Each row has a name. After each piece below comes the name of the row it's from, unless a question asks for something else. Each question is about the rows just above it. Places in a row count from 1.

[148 169 118 163 129 153 171 197 153 114 149 142  98 136 114 133 119] : sadi
[ 60  56 120  90 163 105 189  89 173  88 170  97  67 129 109 172 238] : bosov
[127  93  47  43 135 142 105  67 129 101 103 116  99 113 101 161 135] : pir
[ 86 162 159  45 154 154 112  97 109 112  68 110 123  65 131 156  61] : difos
[ 92 158 133  78 152 129 143 143 118 136 104 113 149  87 161 126  86] : pimo
[137 128 123 139 121 117 121 130 117 147 128 133 149 135 141 113 120] : Lobiv
[ 76 103 107 132 131  91 144 137 125 156 152 122 162 138 163 104 157] : volop
[114 103 107 132 131  91 144 137 125 156 152 122 162 138 163 104 157] : Rom
[ 43  93 127  47 172 110 175  93 149 104 128  90 101  88 139 163 169] : bam
[128 125 124 133 129 127 139 135 133 128 138 128 125 132 128 128 138] : desel
[148 169 118 163 129 153 171 197 153 114 125 129 124 130 120 132 138] : zel
One entry of difos was changed: [ 86 162 159  45 154 154 112  97 109 112  68 109 123  65 131 156  61]. Where, and from what? : 12, [110]
Where does [ 43  93 127  47] start? Give its row and place. : bam, 1
[153 114 149 142  98 136 114 133 119] begins in row and place : sadi, 9
Where does [ 92 158 133  78 152 129 143 143 117 136 104 113 149  87 161 126  86] differ from pimo, and what was there? : 9, [118]
Where does [114 103 107 132 131  91 144 137 125 156 152 122 162 138 164 104 157] differ from Rom, and what was there? : 15, [163]
Row and place where [156  61] starts: : difos, 16
Count the entries of [148 169 118 163 129 153 171 197 153 114 125 129 124 130 120]: : 15

[215 193 196 154 127 106  68  49  50  42  83  78  95 109 136 127 129 120
 105 109  83  98 142 136 160 189 213 240 254 226] -> nuda
[129  97  76  87  84  83 118 168 200 228 208 235 235 189 182 148 104  90
 105  76  83  98 118 112 135 112 117  87  58  50] -> dizig
[186 169 148 132 127 106 118 138 140 191 177 203 235 189 136 127 112 135
  83 104  98 105  90 118  76 138 149 117 123 109] -> Fibe
Row and place where [104  90 105  76  83  98 118 112 135] starts: : dizig, 17
Where does [186 169 148 132 127 106 118 138 140 191 177 203 235 189 136 127 112 135
  83 104  98 105  90 118  76 138 149 116 123 109] differ from Fibe, and what was there? : 28, [117]
Which row holds [215 193 196 154 127 106  68  49  50  42  83  78  95 109 136 127 129 120
 105 109  83  98 142 136 160 189 213 240 254 226]? : nuda
Where does [215 193 196 154 127 106  68  49  50  42  83  78  95 109 136 127 129 120
 105 110  83  98 142 136 160 189 213 240 254 226] differ from nuda, and what was there? : 20, [109]

[203 181 120 142  53 127 152 122 150 116 204 192 128 135  69 122 129 146
 112 157  92 128 176  98 124 111] = bener
[190 155 103 177  89  87 187 173 132 136 187 151 197 153 181  19 115  86
 120 130 104 142 152 140  96  94] = ran
[189 147 143 119  48 122 116 127 152 150  69 192 204 128 135  92 146 146
 165 157 109 169 169 153 110 126] = Siv
[189 147 143 119  48 122 116 127 152 150  69 192 204 128 135  92 146  84
 121 127 141 151 126 144 112  73] = Fer
[153 177 134 144  64 121 146  98 148 164 141 183 181 157 149  62 132 135
 100 157 121 171 163 117 119 137] = toram
[193 146 134 148  64 121 177 144  98 195 128 150 178  97 111 122 105 118
  98 120 106 159 159  92 128  99] = Rolig
[177 134 144  64 121 146  98 148] begins in row and place : toram, 2
Number of entries in [189 147 143 119  48 122 116 127]: : 8
Where does [181 157 149  62 132 135] start? Give its row and place. : toram, 13
q: [189 147 143 119  48 122 116 127 152 150  69 192 204 128 135  92 146 146
 165 157 109 169 169 153 110 126] : Siv
[181 157 149  62] begins in row and place : toram, 13

[128 110 143 128 133 128 164 151 105 100  44  60 133 135 121 159 176 146
 113 135 124 122 158 168 133 182 177 128 128  31 128 128 163 190 171 150
 141 128] = lof
[155 160 121 158 128 133 134 143 158 100  44  60 176 159 121 133 135 146
 171  98 112  85 126 178 142 156 159 180 128 108  63  32  66 153 190 180
 171 132] = Divob
[121 128 168 153 125 157 129 138 137 166 149 109  92  46  61 133 155 138
 176 174 177 113 117 113 128 155 128 128 160 191 168 112  63  58  90 128
 186 146] = Fogaf
How many entries does [128 110 143 128 133 128 164 151 105 100  44  60 133 135 121 159 176 146
 113 135 124 122] have? : 22
Where does [100  44  60 133 135 121 159 176 146] start? Give its row and place. : lof, 10

